Named moves, each a turn or a mirror, and the order they were made in; the first pair answered:
G:
[ -3.6  44.8   6.6 -22.1  16.4  22.7 -16.7  12.0 -21.4] |-> [  8.9  31.5  -2.9 -13.9  12.8  37.2 -23.4  14.7 -37.4]
[  8.5  -9.9   4.0  25.0  -6.1  26.7  -9.3  -3.2 -13.2] |-> [-25.8  20.2  14.3  -4.1  -2.9   1.5  -0.7  -1.7  21.2]
[  1.7 -12.9 -13.2   4.5 -18.2  -7.8  13.5   2.7   2.1] |-> [ -0.1  -6.8 -12.4  -0.7 -13.3 -12.5  20.2   3.8   4.6]
[ -9.5  -1.7  20.1   9.1  -1.9   5.9   8.9 -14.2   6.8] |-> [ -4.3 -12.5  18.1  11.2  -7.5  11.8   3.9 -10.6  -1.8]
M:
[  6.2 -28.6   4.0  38.4  -6.7   9.3 -25.4  -8.8 -26.6] |-> [-22.0  20.7  21.3  16.5  17.4 -22.0 -10.7 -36.1  22.6]
[ 13.9 -35.9  -4.3  51.3   9.1  24.1   2.0 -16.0   5.5] |-> [ -9.3  22.7  17.1 -18.7  28.9 -25.0  18.0 -22.6  31.6]
[-54.2  25.6  -2.7  10.4 -14.9   6.2   3.7  13.0  39.8] |-> [-31.7   6.7  -7.1 -35.4 -35.7 -13.1  -4.6  41.9  -1.3]
R:
[ -8.0 -10.9  -6.4  -5.1  -7.1 -13.7 -13.0  30.5 -22.5] |-> [-21.8 -19.4 -10.6   7.4 -18.7 -10.6  -7.2  28.8  -6.8]
[-16.9 -11.7  18.5 -33.7 -24.9 -23.4  30.6 -12.5 -10.2] |-> [ -8.7  -8.7  20.6 -38.7 -25.4 -22.8  26.1  -7.2 -21.5]
[  9.9 -10.1 -10.0  26.1  -3.0  17.4  -5.5  -6.4   9.0] |-> [ 10.5  -7.5  -0.8  23.2  -0.8  15.6  -5.1 -18.6  17.9]
[ 30.8   0.0  12.2 -13.8  22.5   1.9 -18.3   7.2 -45.9] |-> [ 13.8 -23.3   7.0  12.5  -3.7  18.8 -23.9  16.6 -48.3]
Pairs:
Each pair is 2 to 3 moves apart.
[-39.9  25.1  -5.3  11.2 -17.1  11.0   5.5   5.2  30.3] |-> [-13.3  25.5   9.1 -33.4  -2.7 -31.5  14.9  -2.0  19.6]
G, R, M
[  9.6  -4.6  -9.8  31.3   6.5  24.1 -12.4   7.4 -14.7] |-> [-29.1  14.2  -3.4  17.2   3.9   3.8  10.4   2.9  30.7]
R, G
[ 39.1  -0.1  -4.4  18.6  26.1   8.6 -10.4  -8.7 -39.2] |-> [ 15.1 -22.2 -12.3  50.6   5.5  28.4  -8.2  -8.4 -21.3]
R, R
[-17.7  12.4  -3.3  -7.9   3.1 -12.8  10.0 -22.3  33.2] |-> [ 29.4 -11.4  -8.8 -16.3  -7.9   5.1 -14.5  -1.8 -30.2]
R, M
[ 19.7 -40.0   1.3 -19.7  -1.2 -49.2  27.9 -20.6   4.3] |-> [ 12.6 -56.5  -7.8 -13.7 -23.8 -37.0  16.9  -9.2  -7.8]
M, G, M
[  0.1   3.2  -2.1  40.4  10.3   7.7   9.6 -20.7  20.6] |-> [ 17.4 -15.7 -13.9  40.7  -2.2  19.7  -4.9   5.2 -14.1]
M, R, M
[-46.8  24.5  -9.4  33.3  -6.5  17.5  20.7   7.7  35.2] |-> [ 46.1  12.5 -13.2  33.0  31.7  23.7  -1.7  -4.3 -29.1]
R, R, G
[  7.0 -36.9   2.7  36.2 -11.6 -22.5  23.0 -36.0  25.6] |-> [ 42.6 -27.0   4.6  20.5  12.6 -30.2  24.0 -37.7   5.4]
G, R, G
[-8.7 19.0 13.9 20.7 13.0 -8.3 30.1 -6.1 37.6] |-> [ -0.4 -20.1  -3.5  45.6 -15.7  21.2   8.9  15.1  10.4]
M, R, M
[ -8.0  31.8   4.7  -8.1  19.2 -23.5  17.7 -21.7  25.6] |-> [  8.7 -16.4 -17.1  51.6   4.2  21.1   1.6 -15.5   1.6]
M, M
[ 28.5  -9.9 -22.3  12.3   2.8   5.2 -11.5   5.3 -35.4] |-> [ 24.1  28.1 -17.6  12.4  28.9   4.9  -7.5  -6.9 -15.3]
M, R, R
[ 23.2  12.0  18.0 -11.9  -1.7 -15.3   2.9 -18.7 -17.1] |-> [ -7.7  13.9   9.7  28.9  -5.8  12.4   3.6 -23.3  16.9]
R, R, M
[ 22.5 -21.7  -4.3 -15.3 -10.5 -11.7 -11.8   2.5 -24.3] |-> [ -4.1 -35.2  -2.7  11.7 -19.1 -12.3  10.4 -21.6  19.4]
R, R, R
[ 42.8 -18.2 -20.7  16.1   5.3  26.5   6.0  10.8 -16.9] |-> [ 23.0 -12.3 -22.7  -2.1 -15.2  28.4  -9.5  33.7 -25.5]
G, R, M
[  8.8 -13.0  10.9 -23.4 -26.5 -21.9 -31.1  31.4 -42.6] |-> [-45.9  -3.7   7.5  46.4 -20.3   2.5  -6.9  -5.0  30.5]
R, M
[ 32.8  28.9  -8.0   7.3  11.1  22.2 -38.0  10.6 -44.1] |-> [-47.5  33.9  -4.2  22.6 -22.0  15.2  -4.3   2.6  29.1]
R, R, G
[ 32.4   0.1  -0.5 -12.0  17.9  -7.9 -12.4   3.7 -25.8] |-> [ -2.2 -32.9 -12.1  30.3 -12.8  10.8  -1.5  -1.6  11.6]
R, R, R
[-27.0  -1.1  -1.4 -12.3 -18.3  -2.4  14.6   4.9  24.4] |-> [ 14.5 -23.9  -3.6  -0.8 -19.2   7.6  -2.1  17.1 -20.2]
R, R, M
[-12.9  22.6   7.9 -42.2  -0.3 -17.0  -9.0  24.3 -32.5] |-> [-55.0 -12.0   2.1   2.1 -30.3   2.2   9.1  11.5   8.4]
R, R, R
[-16.5  33.1  12.0 -31.0   4.6  -5.8 -18.0   2.0  16.1] |-> [-26.9 -21.8  -3.8  21.3 -21.9  12.1  -6.7  -9.7  31.1]
M, R, R
[ 24.5 -28.1  -2.0  28.5   3.3  12.4  -7.6 -11.8 -10.5] |-> [-10.1 -19.6  -5.3  35.1 -10.7  17.6  -1.1 -10.0  13.2]
G, M, M
[ 16.5  -6.5  -4.5 -21.9 -16.4   2.7 -14.7  27.9 -36.9] |-> [ -2.0  39.6   9.5 -39.2  10.2 -11.3  -6.3   8.8  -8.6]
M, M, R
[ 34.7  -4.3  -6.0 -19.2   0.6 -16.4  -7.5  15.7 -42.9] |-> [ 16.1  41.4   3.2 -27.4  24.4 -17.9  -5.1   8.0 -23.3]
M, M, R
[  4.8 -27.1 -15.1  32.1   6.8  12.4 -10.4   5.6  18.7] |-> [ -6.6 -34.2 -10.7  21.5 -13.0  18.6 -13.1  21.8   5.7]
G, M, M
[ -9.9  -1.6   1.1  61.1  11.9  16.0  -2.5 -19.6  20.7] |-> [-10.2  24.2  15.2 -47.8  -4.7 -38.4   3.5  14.6  -4.4]
G, M
[ 28.2 -17.2 -14.8  -3.3 -10.3  23.0 -14.4  19.0 -36.5] |-> [-38.8  11.6  -0.9 -18.2 -21.3   5.0   9.5  11.1  29.4]
R, G
[-18.1  41.5   7.6 -26.0   0.5 -27.2 -15.0  43.3 -11.6] |-> [-26.7   8.1  -8.7  39.0 -15.9  13.4 -26.7  36.7 -10.1]
R, M
[-20.7   1.6 -12.9  86.9  25.6  43.4  10.7 -34.0  37.8] |-> [ 73.9 -33.0 -11.0 -19.9  -7.2   2.1 -22.3  23.3 -79.7]
G, M, G
[ 67.7 -23.9 -20.7   9.5   9.2  -6.6 -15.4   9.3 -32.0] |-> [ 61.6  20.6 -15.7  21.6  40.8  -0.1 -18.3   0.8 -14.8]
M, R, R
[-51.7  -5.7   1.9 -11.5 -51.5 -17.8  13.5  17.4  32.7] |-> [-48.2 -16.6  -4.7  12.6 -53.1   5.1  10.4  16.2  29.9]
M, M
